Some points:
tensor([ 14.,  29., -26., -54., -29., -45.,  -5.,  32., -51., -26.,  26.,  -8., -35.,  39., -17.,  48., -48.,  45.,  42., -54.,  32., -20., -48.,  51., -26., -35.,  17.,  17., -35., -17.,  -2., -45.])
tensor([ 45.,  26., -29., -39.,  29., -39., -45.,  54.,  11., -32.,  29.,  51.,  45.,  54.,  29., -51.,  35., -26.,  29.,  54., -29., -26., -26.,  -5.,  54., -54., -35., -14., -54., -35.,  51.,  35.])
tensor([ 11., -23., -23., -45., -54.,  54.,  51.,  23., -17., -54.,  23.,  29.,  54., -23., -26.,  14., -51.,   5.,  45., -23.,  -5.,  42.,  42.,  54., -48.,  -2.,  35.,  54., -39., -51., -32., -51.])
tensor([ 26., -48., -51.,  11., -20.,  42.,   2.,   8., -48.,   8.,   8.,  48.,  29.,  -5.,   8.,  32.,  45.,  20., -51.,  42.,  17.,  -8., -32.,   8., -17., -42., -11.,  32.,  26., -48., -23., -39.])
tensor([-54., -54., -17.,  51.,  11., -54., -20., -45.,  39.,   2., -14.,  23.,  14., -51., -35.,  42.,  54.,  42.,  17., -42.,  42., -14.,  29., -54., -42., -14.,  54., -54., -14.,  17.,  26.,  54.])
tensor([ 32., -32.,  20., -48.,  42.,  -5., -39.,   2.,  20.,  39., -42., -23.,  11.,  23., -29.,  -2.,  48., -54., -32.,  45., -39.,  23.,  -8.,  23.,  51., -11., -39.,  35., -23.,   2., -35.,  23.])
tensor([-23.,  14., -11., -32., -32., -20.,  11.,  42.,   5., -45.,  20., -29., -20., -17.,  20.,  26.,   8.,  29.,  20., -20.,  23.,  45., -29.,  -2.,   2.,   5.,  32.,  45., -48.,  -8.,  42., -48.])
tensor([-35., -51.,  35., -14.,  23., -29.,  -2., -51., -11.,  48., -45., -20.,  20., -42.,  -5.,  20.,  11., -35., -48.,  51., -54.,  51.,  17., -35.,  42.,  -5., -17., -32., -42.,  54., -29.,  -5.])
tensor([  5., -39.,  39.,  -2.,  -8., -14., -11., -29.,   2.,  11., -20.,  32.,  35.,  26., -23., -23., -42.,  -2., -11.,  -5.,  -8.,  -2.,  39.,  -8.,  23.,  23.,   5., -26., -32.,  39.,   2., -32.])
tensor([ -2., -29., -54.,  35., -51.,  39.,  -8.,  14., -32.,  17.,  17.,  -2.,  -5.,  48.,  42., -45.,  51.,  51., -45.,  48.,  51.,   2., -42.,  42.,  -2.,  11.,  42.,  42.,  39., -54., -51., -23.])
tensor([-39.,  39., -32.,  29., -14.,  11., -26., -42., -14.,  35.,  32., -26., -54.,   5.,  48., -54., -35.,  54., -29.,  35.,   8.,   8., -23.,  32., -23.,   8., -54.,  29.,  32., -32., -26., -35.])
tensor([-29.,  54.,   2.,   2.,  39.,  48.,  20., -26.,  29., -17.,  39., -17.,   5., -32., -14., -29., -23.,  -5.,  48., -26.,  45., -48., -17., -11., -14., -51.,  23., -23.,   2.,  11.,  32.,  32.])
tensor([-20.,   8.,   5.,  48.,  -5.,  17.,   5., -39.,  35., -51., -35.,  14.,  51.,  51., -45.,  51.,  -2., -29., -35., -29.,  39.,  35.,  48., -20., -20., -20.,  39., -20., -26., -20., -11.,  42.])
tensor([ 51., -14.,  23., -17.,  32.,   5., -14.,  29., -39., -14., -32.,   8., -29.,  -2., -32., -17.,  26., -23.,  11.,   8.,   5., -17.,  35., -26.,  20., -23., -42.,  -2.,  14.,  -5.,  14.,  29.])
tensor([ 29., -20.,  42., -29.,  48., -42., -17., -48., -42.,  14.,   5.,   2., -32., -54.,   2.,  23., -32.,   2.,  -2.,   5., -48.,  32.,  26.,   2., -39., -32., -14., -29.,  23.,  48.,  -5.,  39.])
tensor([-51.,  -2.,   8., -20., -45.,  35.,  54.,  20.,  51., -39.,  -5.,  42.,  39.,  42.,  51.,  -8.,  42.,  48.,  51.,   2., -42., -11., -14.,  39.,  14.,  29.,  51.,  48., -20., -45., -42., -26.])
tensor([ 17., -26., -39., -11.,  35., -26.,  29., -35., -45., -29., -54.,  11.,  26.,  11.,  26.,  54.,   2.,  14.,   5., -32., -32.,  39.,  51., -39., -54.,  14.,  -2., -39.,   8.,  29.,  20., -29.])
tensor([-17.,  45., -45.,  20.,  26.,   8.,  45., -11.,  17., -11.,   2., -39.,  32., -20.,  -2., -39., -17.,   8.,  35., -45.,  11., -42.,  -5.,   5.,  -5., -45., -23.,   2.,  35.,  23.,  23.,  11.])
tensor([-48.,  -5., -42.,  26., -35.,  -2.,   8., -17.,  -2., -48.,  11., -54.,  -2.,  35., -51.,  39.,  20.,  17., -54.,  -8.,  48.,  17.,   5., -17.,  17., -26.,  45., -17.,  20., -42., -54., -17.])
tensor([ 48.,  17.,  29.,  -8., -11.,  14., -42.,  35., -20.,  26.,  48.,  -5., -39.,  32.,  39., -11., -20., -42.,  -5., -14., -17., -23.,  20.,  35.,  35.,  20.,  11.,  23.,  -5.,   5.,  -8.,   8.])
tensor([ 39., -45.,  -5., -26.,  54., -48., -23., -54., -23., -23., -26.,  20.,   2., -45.,  32.,   8.,  14., -20.,  23.,  14., -51.,  29.,  54., -23., -51., -17.,  -5., -51.,  17.,  42.,  39.,   2.])
tensor([ -5., -11.,  11., -35.,   2., -35.,  35., -23., -26., -42.,  -2., -42.,  42., -48.,  -8.,  45.,  39.,  32.,  32.,  20.,   2.,   5., -11.,  45., -45., -29.,   2., -35.,  -8.,  51., -45.,  45.])
tensor([-32.,  20.,  17.,  39.,   5., -23.,  26.,  -5.,  48.,  20., -51., -14.,   8., -14., -48., -32.,   5.,  26.,  14., -11.,  -2.,  14., -39.,  17., -29.,  26., -32.,  11.,  48.,  -2.,  29., -14.])
tensor([-14.,  42., -14.,  17.,  17., -32.,  48.,  17.,  42.,  -2., -29., -48., -42., -39., -39.,  -5.,  17., -17.,   2., -39.,  26.,  20., -35.,  26., -32.,   2., -29.,  -5.,  51.,  32.,   8.,  20.])
tensor([ 42.,   2.,  48.,  14., -17.,  26., -35.,  26.,  -5.,  42.,  42.,  17., -51.,  20.,  14.,  35., -45., -51., -20.,  11., -20., -35.,  23.,  20.,  32.,  42.,  20.,  20., -11.,  14.,   5., -20.])
tensor([-42.,  35.,  -2., -42., -39., -17.,  17.,  51.,   8., -35.,  54., -51., -11.,   8.,  17.,   5., -11.,  -8.,  -8., -51., -14.,  48., -45., -32.,  -8.,  32.,  26.,  51., -29.,   8.,  45., -54.])
tensor([ 35.,  23.,  32.,  -5., -23.,  -8., -51.,  39., -29.,  23.,  45., -11., -26.,  45.,  54.,   2.,  -8., -45., -17., -17., -11., -32.,  14.,  29.,  39.,  17.,  29.,  26., -17., -14., -17., -11.])
tensor([-11.,  -8.,  54.,  54., -26., -51.,  39., -20.,  54.,  51., -23.,  54., -48.,  17., -54., -35., -14.,  35., -39.,  23.,  29.,  54., -54., -51., -35.,  54., -51., -45.,  54., -39.,  54.,  51.])
tensor([  2.,  51., -48.,  23.,  20.,   2.,  42.,  -8.,  23.,  -5.,  14., -32.,  48., -11., -42., -42., -26., -11.,  39., -35.,  14., -45., -20.,  11., -11., -48., -20.,   5.,  45.,  20.,  35.,  -2.])
tensor([ 20.,  11., -35.,  42.,  14.,  45., -32.,  -2., -35.,  45., -17.,  35.,  23.,  -8.,   5., -48.,  29.,  39., -14.,  26.,  20., -29.,   2.,  48.,  11.,  -8., -45.,   8.,  29., -29., -20.,   5.])
tensor([ 54.,  32.,  26.,  45., -48.,  29., -54.,  48.,  26.,  54.,  51.,  45., -14., -35.,  23.,  17., -39., -48., -23.,  39., -35., -51.,  -2., -14.,  29.,  51.,   8.,  14.,  -2., -11., -39.,  14.])
tensor([ -8., -17.,  51., -51.,  -2.,  23.,  14., -32., -54.,  29., -48.,  26., -23., -26.,  35.,  29., -54.,  11., -42.,  -2., -45., -39.,  32., -29.,   8.,  39., -26., -42., -51.,  45.,  11., -42.])
tensor([-26., -35.,  14.,   8., -42.,  20., -29.,   5.,  14.,  32., -11., -35.,  17.,   2., -11., -14., -29., -14., -26.,  29., -26.,  26.,   8., -48.,  48.,  45.,  14.,  39., -45.,  26., -48.,  -8.])
tensor([-45.,  48.,  -8.,  32.,  51.,  51.,  32.,  11.,  45., -20.,  35., -45., -45., -29.,  11.,  11.,  -5., -39.,  54., -48.,  54., -54., -51., -45.,  26., -39.,  48., -48.,  11., -23.,  48.,  17.])
tensor([ 23., -42.,  45., -23.,  45.,  32., -48.,  45.,  -8.,   5., -39.,  39., -17.,  29.,  45., -20.,  23., -32.,  26.,  32.,  35.,  -5.,  45., -42.,  45.,  48., -48., -11.,   5., -26., -14.,  48.])
tensor([  8.,   5., -20.,   5.,   8., -11.,  23., -14.,  32.,  -8.,  -8.,   5.,  -8.,  14., -20., -26.,  32.,  23.,   8.,  17., -23.,  11.,  11.,  14.,   5.,  35.,  -8.,  -8.,  42.,  35.,  17.,  26.])
There is one direction along which these points spread out most. Take the direction at right angles to it along which they spread out most. Then take the direction at right angles to both along which they spread out most. Go by this last direction. How many in every 100 of the points above lie lower along it than each point below? Answers are rounded to whole numbers. More than half of the points above lie lower than the first one.
tensor([ 51., -14.,  23., -17.,  32.,   5., -14.,  29., -39., -14., -32.,   8., -29.,  -2., -32., -17.,  26., -23.,  11.,   8.,   5., -17.,  35., -26.,  20., -23., -42.,  -2.,  14.,  -5.,  14.,  29.]) 33
tensor([-32.,  20.,  17.,  39.,   5., -23.,  26.,  -5.,  48.,  20., -51., -14.,   8., -14., -48., -32.,   5.,  26.,  14., -11.,  -2.,  14., -39.,  17., -29.,  26., -32.,  11.,  48.,  -2.,  29., -14.]) 11
tensor([-42.,  35.,  -2., -42., -39., -17.,  17.,  51.,   8., -35.,  54., -51., -11.,   8.,  17.,   5., -11.,  -8.,  -8., -51., -14.,  48., -45., -32.,  -8.,  32.,  26.,  51., -29.,   8.,  45., -54.]) 83
tensor([-48.,  -5., -42.,  26., -35.,  -2.,   8., -17.,  -2., -48.,  11., -54.,  -2.,  35., -51.,  39.,  20.,  17., -54.,  -8.,  48.,  17.,   5., -17.,  17., -26.,  45., -17.,  20., -42., -54., -17.]) 67
tensor([ 29., -20.,  42., -29.,  48., -42., -17., -48., -42.,  14.,   5.,   2., -32., -54.,   2.,  23., -32.,   2.,  -2.,   5., -48.,  32.,  26.,   2., -39., -32., -14., -29.,  23.,  48.,  -5.,  39.]) 58
tensor([-39.,  39., -32.,  29., -14.,  11., -26., -42., -14.,  35.,  32., -26., -54.,   5.,  48., -54., -35.,  54., -29.,  35.,   8.,   8., -23.,  32., -23.,   8., -54.,  29.,  32., -32., -26., -35.]) 14
tensor([ 48.,  17.,  29.,  -8., -11.,  14., -42.,  35., -20.,  26.,  48.,  -5., -39.,  32.,  39., -11., -20., -42.,  -5., -14., -17., -23.,  20.,  35.,  35.,  20.,  11.,  23.,  -5.,   5.,  -8.,   8.]) 42
tensor([-26., -35.,  14.,   8., -42.,  20., -29.,   5.,  14.,  32., -11., -35.,  17.,   2., -11., -14., -29., -14., -26.,  29., -26.,  26.,   8., -48.,  48.,  45.,  14.,  39., -45.,  26., -48.,  -8.]) 61
tensor([ 14.,  29., -26., -54., -29., -45.,  -5.,  32., -51., -26.,  26.,  -8., -35.,  39., -17.,  48., -48.,  45.,  42., -54.,  32., -20., -48.,  51., -26., -35.,  17.,  17., -35., -17.,  -2., -45.]) 92
tensor([ -5., -11.,  11., -35.,   2., -35.,  35., -23., -26., -42.,  -2., -42.,  42., -48.,  -8.,  45.,  39.,  32.,  32.,  20.,   2.,   5., -11.,  45., -45., -29.,   2., -35.,  -8.,  51., -45.,  45.]) 86
tensor([ 11., -23., -23., -45., -54.,  54.,  51.,  23., -17., -54.,  23.,  29.,  54., -23., -26.,  14., -51.,   5.,  45., -23.,  -5.,  42.,  42.,  54., -48.,  -2.,  35.,  54., -39., -51., -32., -51.]) 97
tensor([ 17., -26., -39., -11.,  35., -26.,  29., -35., -45., -29., -54.,  11.,  26.,  11.,  26.,  54.,   2.,  14.,   5., -32., -32.,  39.,  51., -39., -54.,  14.,  -2., -39.,   8.,  29.,  20., -29.]) 94
tensor([-11.,  -8.,  54.,  54., -26., -51.,  39., -20.,  54.,  51., -23.,  54., -48.,  17., -54., -35., -14.,  35., -39.,  23.,  29.,  54., -54., -51., -35.,  54., -51., -45.,  54., -39.,  54.,  51.]) 0
